One turn moves each row of this set onto another row. After a few examples, where does it send each row asked below?
K566: [ -3   6  -2 -12  -8 -12   7  10  28  -3   2  14  -5  15  29  21 -19  -8
  -9 -13   9   4   7   6 -11  -4  19  36   1  -8   0]
K758: [-16 -12 -13   3  14  -4   7  -5   7   7   2  -9  12  19   1   9 -20   6
  18 -19   9   7  17   8   6 -13   1  -2 -12   5  -8]
K652: [ -1 -16   1   2   2  -3  24   3   2   7   1 -14  -3  10  -7  16 -17  -7
  16   1  -4 -14   7 -11  -1  -8  16  -9   7   1  -1]
K494: [ -5  -4   5  -6  13   1   9  -2  14   7   6 -19  10  -6   6  16 -31  -1
  26 -16   4   7  20 -21  -3   5  11   9   4   7  -1]
K856: [-16   0   7  -2   5   0  10   0  10  -6  -5 -14  19  -5   2  13 -31  -4
  16 -19  -6  -2  15  -6  -1   1   7   2   2   7   4]
K369: [-13  -9   2   0  -5  -8  16  18  25 -13   3 -12  14  19  -8  12 -24   2
  10  -2   8 -20  18 -11   5   7  11   6  12  11  -3]
K126: [-14   4   1 -10   1 -23   9   3  35  21   7  17   6  22   9  -4  -8  -8
   8  -8  15   5   5   7 -17   3   8  21  -1 -23  12]
K288: [ -6  -4  16  -9  -9  -9  -5   4  28  22  13   4 -12   5  30   4  -4   2
   5 -18  -5  -7  11   2  -8  -7  -1  23 -11 -16  14]
K422: [ -3  -1  -3 -14 -11  -9   3   9  17  -8  -1  23 -10  12  22  13 -17  -7
 -10 -11   4   6   9   0 -10 -12  19  32  -1 -14   5]
K686: [-10 -11   0 -10   6   1  15  -2   7   3 -15 -19  11   1  -5  18 -25   0
  17 -15   2   0   8 -12  -2  -3  10   7   7  15   1]
K219: [-22  -5   6  -7  -9  -2   6  18  27  16  -7  21   9  22  14 -14  -6  -7
  -4 -13   3 -10  24  -3 -12  -3  23  32  -3  -6   3]
K158: [  2  -7   0  -6   7 -14   8  -7   9  -3  -3  -5  17   9   2  17  -9   5
  13 -12 -14  13   5  -3   2 -16  28   7   7  -4 -18]
K360: [-15   3  -4 -12  -5 -16   2  10  22   5  21   7 -14   4  11 -13 -23 -20
  20  -5   4   2  15  -9 -11  -7  11  36 -11  -6  -5]
K816: [-14  11  -8 -12   8 -13   8   7  35  20  -1  16   2  13   5  -8  -9  -5
   6 -12  10   8   1   5 -12   5  26  20 -10 -19  12]
K704: [-18 -17   7  -4   7 -11   9   6  30  -9  -5  -4  13  25 -14   9 -18  -3
  -2  -2   0 -10  14 -13  -6   8  15   4   5  16  -5]
K16: [ -6  -6   1  -1   7  -8  21   1  -3  -1  10 -12   5  11 -11  13 -13 -11
   8   0  -5 -15  17  -4  -2   1  13  -6  13  -7   6]
K416: [-10   5  -1   0  -7 -22  -4  22  29   1  14  10 -21   2  22   3   7   0
   9 -10   0  -3  18  -8 -13  -3  14  20   7  -7  21]
K983: [-15   3   0  -7  -5 -10   5   6  22   5  23   0 -11   9  22  -7 -17 -27
  17 -10   1  -1  10   1 -17  -8  13  36 -15  -5  -5]
K597: [  0   4  -4  -6 -13   0  -1  16  40  13   6  -5  -8  16  25 -12 -10  -2
  23 -15  12   3  19  -1  -5 -16  29  28  -5 -10   5]
K33: [-11   5   1  -1  -9 -30  -2  10  33   8  19   1  -9   7  23   5  11  -4
  12 -10  -1  -8  14  -4 -14   2  16  25   6  -6  17]
K993: [ -9  -2   0   5   7  -6   9  10  11  11  -8 -11  -4  15   2  18  -5  16
  16  -6   6  -5  11  -7   7 -21  11   3  10  17 -22]
K646: [ -5 -19   5   1   0 -13   8  17  25  -4  -4  -9  11  17 -13  14 -23   4
  18  -9   1 -19   8 -15  -5   1   9  -1  10  13  -5]
K448: [  1  -6   3  10   6  -4  22   7  14   8  13 -10   2   6  -4  13 -12  -6
   1   2  -6  -7  17  -8 -13  -9   9 -12  12   1  11]
K282: [-28  -7   5  -9  -7  -8   5  16  26  13  -3  27   2  16  16 -14  -5 -12
   2 -13   7   1  27  -3 -12  -2   8  27   1  -2  10]
K65: [ -4  -4   8  -1  16   0   4   6  23  20   5  -7  -6  18   3  16   3  16
   5  -8   9  -1  25  -3   9 -15   4   0  14  15 -12]
K365: [ -7 -10  14  -5  11  11   7  15   6  -1  -2  -1   0  20  -9  16  -5   0
  12 -16   4 -19   0 -11  -3  -8   9  -1  13   7 -15]
K14: [ -7  -5  -1 -14 -19  -5   2  15  35   1   2  -1 -10  11  25 -13 -13  -6
  26 -11   9  11  19  -6   0 -13  19  33  -4 -10   3]
K104: [-13 -10  -5  -3   3  -5  -1   4  15  -1  15 -13  17  30 -11   4   0  14
  25 -15  15 -12  13  -9   8  -7   4   8   7   0 -11]
K159: [-10   7   4   1   6   2   8  10  13   9  -3  -7   8  14   8  17  -4  23
  10 -13  11  -3  16   1  18 -19   4   4  11   5 -17]
K812: [  1  -7  -4  -3   5 -10  17  -3   8   7  -5   1  18   6  -7  17  -3   3
  20 -17  -5   2   4  -2   1 -15  21  -4  15  10  -6]
K148: [  3   2  -9  -7 -10  -7   2  10  19  -1  -1  11  -2  12  26  13 -24  -4
  -6 -15   2  -1  14  -2 -16  -9  34  36  -5 -13   8]
K512: [ -6 -18 -14 -20  -7 -11  16  11  18   8  15   6  -4  22  19   4   3 -10
  -4 -13   3   3   8  13  -7   1  16  37  -5 -14   1]
K880: [-28  -2  13  -7  -6  -7  13  18  29  17  -6  18   6  16  28  -6  -3 -10
   1 -14   8  -3  22   2 -12   5   9  29   2  -4   9]
K756: [-12 -13 -11  -1   2   0   7   5   6   2   5 -12  12  25 -12  10  -7  11
  19 -11  18 -10   4 -19  -5 -15   4  11   8   9 -12]
K310: [-18 -17 -10   5  10   3  12  -1  23   6  -2   2  19  20   2   8  -9   9
   9 -16  10  12   5  -4   2 -11   7  -6 -16  10  -6]
K536: [-12 -13  12  -3   4  10   7  20   7  -9   9  -9  -1  23  -2   9  -3   0
   6 -13  -4 -22  11   0   9  -9   6   2   4   1 -18]
K428: [  1   4  -7   1   4 -17  12  -9  16  -1   5  -1  15   6  -2  21 -13   2
  18 -13  -6   3  11   4  14 -10  24  -6   7   5  -6]
K735: [-15   4  -1 -15  -1 -17   7  11  40  13   0  24  -1  13   4 -10 -11  -5
   9 -10  16  12   6   1 -11   1   8  16  -3 -17  18]
K771: [ -9   5  -5   1  -4 -15  -3  20  35   6  12   1 -13   9  17   1   7   0
   2 -13   1 -14  13  -6 -15   6  25  20   0  -6  26]
K194: [ -4  -9 -19 -21   0  -8   6  21  19  12  13   3 -10  16  12   0   0   3
  -3 -15   4  -1   7   3  -2   4  24  43  -9 -14  -4]
K486: [  0  -9   8 -13  -8 -16  -6   8  25  22  16  14 -18   1  19   0  -5   3
   6 -15  -8  -2  19  -1  -3 -10   1  21  -5 -14  15]
K10: [ -8 -13 -17 -23  -7 -13  12  17  18   2  12  15 -12  12  13   2   6  -3
  -4 -10   3   8   8   3   1   1  18  37  -1 -12   1]
K302: [ -4   0   3 -16 -19 -10   6   9  46   5   9  -8  -6  15  25  -6 -10  -8
  24 -11   9   5  13   1   0  -9  21  36  -1  -6  -1]
K72: [ -8 -13  10  -5   6  11  12  16   6 -11  12  -2   3  16   1  15   0   0
   7  -9  -1 -11   0 -20   5   1  21   9   3  -3 -24]
K699: [ -3  -4   3  -7  -3 -12 -10   3  29  31   9  11  -7   5  19  -1  -8   7
  -3 -21  -9  -9  19   2  -7 -12   9  24 -13  -8  14]
K527: [-14 -20  -9   6  14  -4   7   2  10  10  -5  -5   8  15   1  14 -12   6
  27 -22   6   1  10  -6   0 -10   6  -6  -8  17  -7]
K40: [ -6 -14  -1   3   4  -1   1  16  14   1  17 -23  15  22  -1   0  -7  12
  25 -11  10  -4  21 -20 -10 -15   4  16  12   0 -13]
K855: [-10   6  -2 -10   0 -12   3  12  24  18  20   1 -12   1  10 -13 -23 -21
  13  -8  -5  -8  18  -3 -15  -2  21  35 -10  -3  -2]

K771 moves to K219
K422 moves to K360
Now find these:
K158 moves to K494
K652 moves to K646
K159 moves to K758
K880 moves to K512

One turn moves each row of this set onto another row. After a few examples, where does it send each row asked below?
K367: [  4  -8  -8   4   3  -5  -3   0  -6  -6   8  -2  14 -15  -3  -5   8  19
   3 -19  -5 -26   0   0   1 -11 -14  -2  -5 -10   8 -11   6  -5   7  -7]
K871: [ -8   0  16   8  11  12   8   0   7 -11   7  -3  10   0  -4   0 -21 -11
 -16   5 -11  -4  -8   0   2   3  -2  12  18  -5 -21  -2  -7  11 -22   1]
K209: [-12   3  -8   6 -19 -24  -2   6   1 -10   4  -4   8  -6  -1  -8  18   2
   3   2  -5 -29  -7   0  -4  -8  -3   2  -9  -3  -3  -2   7   0   1 -16]
K277: [-10   6   0  10  -1  -2   7   1  18  23  12 -17   0 -12 -19  -8 -13   6
   7  11   6  16   0 -17   4 -14   6 -15 -19 -10 -18 -10  -5  -9  -9  -4]
K605: [ -6  14  -4   8  -4 -12  -3  12   3   1   6 -13 -23  -4  -4  -4 -29   1
  10   3  -7 -20  -6  -4   5  18  -3 -12   4   1   3  -1   9 -11 -23   7]
K615: [  0   3  -3   3  13   8  -3   7   0  -1  -4 -18   4 -22  -7  10 -19 -11
 -11  -6 -11  -2   5   3   5   9   1  17  12 -15 -14  -4 -11   8 -24  10]
K905: [ -4 -10   9  23   1  -2   5  14 -15  19  -2  -6 -18  -2  -2  -4 -17   3
  -3   0  -1 -27  -6  -9   1   2  -1  -4  16   0  -9   9   5 -10  -9  12]
K307: [  1   2  10   7   3  16   0   4  12  23   4   1  -2  -8 -13  -6  -5  21
 -13  -9   6  14  -1 -21   4   1   3  -5 -12  -3 -19 -15 -12  -2  11   3]
K423: [ -6   5   0   8   7 -12  -1  16   2  13  -9 -12 -29 -13  -7   1 -25  -9
  -9  -2  -8 -24 -13  -4  -3  11   5  -2  -4 -11  -6   0  11  -4  -6   5]
K644: [ -7   1  -6 -15  -2   6 -21   1   5  12  30  -9  16 -10 -13  -6   1   3
  11  16   2   2  -1 -15  -6  -6  -5   1 -14 -12   2  -2   9  -7 -18 -15]
K717: [ -8   9   0  15  -9  -7  -6   8   3  25  -3 -12   2   1 -17   6   4  12
 -12   3   5  15  -3 -13   5  -4  12 -13 -14 -11 -23 -18   0   9   2   1]
K406: [-11  -1  -1  18   3 -13 -18  16 -24  -5   3 -21  -9  -4  -8   0 -20   8
  -3   1  -8 -17   2  -7  -5  13  -1 -18   7   9  -6  -3  11 -11  -8  13]
K123: [  4  -6  -4  -3  -6  17 -20   6  -5  18  21   7  13  -3 -13  -2   4  10
  -9  -2   3   3  -7 -14  13   7  -8  13 -13 -14  -3  -7  12   4  10  -9]
K530: [ -5  -5  13   6   4   4   3  14  -3   0  -3  -6 -27  -3   2 -10 -21  -6
  -6   1  -3 -25 -11 -17  -4   9  -4  -5  -1  13 -10   8  -9 -12 -14   4]
K94: [ -7  -9   1  20  -2   8  -7  -7  10  15   3 -22   9  -9 -14 -10 -18   9
  -8  -7   8  22   3  -5   3  12   2 -11 -18   6  -9  -5 -13   0  -7  -5]
K470: [ -8  -6   4   8  13  -6  -4  17 -11   1   4 -17 -26 -12 -11   9 -17   3
  -4   6  -7 -23  -6 -16 -22   1   4 -14   1  -4 -14  -3   6   2  -5  16]
K31: [-12 -28  -4   6  12   1  10  -3  -1 -11  19  -5  12 -13 -11   1  -1   9
   2 -10  -8 -26  -4   3  -2  -3  -9   2  -6   0   3   5   5  12   1 -15]
K873: [-15   5   0   9  -9   3  -9   3  12   5   6 -14   3   8 -13   6  -3  16
  -9   6   2  14  -5 -12 -13   6   8 -18 -13  10 -13 -13 -15  20 -13  -1]
K278: [ -4   6   2   5  -3  -2 -12  16  -7  -9  -7  -7 -17   2  -3 -12 -19   1
 -13  -6  -8 -16  -8 -13  -1  26   0  -4   1  12  -4  -9  10 -11   0   9]
K34: [-11 -16 -10   0 -11 -10   3  -4   3  -9   2  -5  -3  -2  -9   2  13   2
  -8   2  -1 -33  -9   6   2   6   0   8 -11  -2  -2   3  -4  20   1 -13]
K941: [ -1  11  11   8   4   7  -7  16   0  -7  11  -8   6 -21  -2   9 -25   1
 -15   3 -13  -2  13  -3  -7 -14  -4  10  17 -12 -14 -10  -6   1   3  12]
K878: [ -5 -24  -2   7  -8   9 -27  -9  -8  14  24 -15  15  -8 -12 -11  -3   0
  -2  14  11   2   4  -6  -3  -4  -6   0 -10  -5   3   9  -3   7 -13 -13]
K691: [ -4   6 -11   1 -17   2 -20  15  -5  21   7  -6  15  -7  -9   2  14 -11
 -14   4   1  -1  -8  -9  10  -3  -4  13 -22 -11  -1  -5  12   4  -8 -16]
K828: [ -4   3 -13  -7 -16  -8   0  13  -1  -4   5   3  -1 -10   3   3  14  18
   4 -10 -11 -31  -1   2  -1   0 -11   6  -8   0   6  -2 -10   5   4  -8]
K79: [ -7   9   0  -2  -8  -4  -8   7  -8  -8   0  -9   3   5  -2  -3  -8  -7
 -10  13  -6  -8   3  -2  18  20   8  19  17  -7 -26   0 -14   5 -13   4]
K765: [ 13   1   9  20   0   3   0  -2  -4  -4  14 -10   1 -10   5 -10 -23  -5
  -3   5  -3  -4   5  -3   5 -18  -9   3  17 -24 -11 -10  -5   5 -13  12]
K441: [  2   6   3 -12  -6  12 -15   9   7   8  19   7  10   3   2   0   7   7
   3   2  -3  -2 -13 -23 -10  -8 -12   3 -17  -3   0   1  -2   8 -23 -17]
K545: [-16  -9 -10  -3  -7  -9   6   3   5   3   0  -4   5 -15  -7   2  10   9
  10  -7  -8 -27  -6   9 -14   7  -1  15   2   2   6  15 -11   4  -8 -15]
K677: [  8  16   5   6 -11  -7 -12   8  -3  -1  18   2  -6   2   8   5 -19  17
  -3   9  -9  -8   3   0  14  -2   2   6  13 -22 -18  -6 -10  11   3   8]
K893: [ -4  -8  -4  -3  -8  19 -15   4  12  19  26   2   3  -9 -22   9   2  10
  -5  11   2   0  -2  -8 -15   8   2  17   1 -14   6   2  10  19   5  -4]
K283: [  0  15   1   0 -14 -12 -16  11 -14  -9   7  -9   3  -3   5 -14 -14   6
   0  16  -9   3   5  -6  -8  -2   0   8  19 -13 -18  -9 -16  -7  -1  11]
K480: [-12   0  -9   2  -7  -2   7  11   4 -11  22  -6   9 -18 -14  -1  13   6
   5   3  -6 -26   4  -6  -1 -15 -10   3   0   1  -2 -10  17  -6   8  -3]
K819: [ -6  12  -1 -12   2 -11  -9   2  -3  -4   3  -5   1   3  -1   5 -19   4
   1   7 -19  -4 -12   6   2  13   4   8  14 -20 -17  -2 -20   7 -24   2]
K815: [-10  -6   4   1 -11  10 -18   6   8   5  17  -1   3   0  -9   7   8  -3
 -15  11   0  -2  -9 -15 -24  -4   1   9 -13   0  -3   2   1  27  -8 -15]
K700: [  1   5   3  10  -5   1   1  13  -4   4   8  -2 -19   5  -8   0 -16  16
   3   3  -5 -25  -6 -11  -4  13  -4 -11  20   0   1  -7  17  -4 -11  21]
K440: [-11   8   2   5  -6  13   7  -3  35  16  11  -8  -4  -8 -24   0 -11  13
  -8   7   7  14  -1 -12  -6  10   9  -6  -3  -3  -6 -11  -1   7  -7   4]
K574: [-10 -18 -10  -1   1   4  10  -2   6  -1   4 -11  11 -25 -22  -1  12   1
   2  -3   1 -27   2   3  -8   0  -4  12  12  -6   3   2   8  -3   2  -1]
K165: [ -8   9   8   3  -9   7   2  12   6  24   5  -3   4   3  -5   0   2  25
   8   4   3  13  -2 -20  -7  -8  -2 -17  -9   5 -18  -7 -24  -1 -16   1]
K598: [ -4  -6  -5   9 -21   9 -19   5  -2  32  10  -9   8 -13  -4   5   6  -5
  -4   3   7  -3   0   0  -1  -4  -9  10  -9  -9  12  14  -7  13 -21 -10]
K419: [-11   7  -4  20 -19   4   0   2  11  33  -4 -14   7  -1 -13   1   0  15
  -1  -4   7  15   3  -5   4  13   9  -5   4   2  -6  -5 -10   3 -19   1]

K545 moves to K209
K878 moves to K598
K278 moves to K700
Now find these:
K307 moves to K440
K677 moves to K941

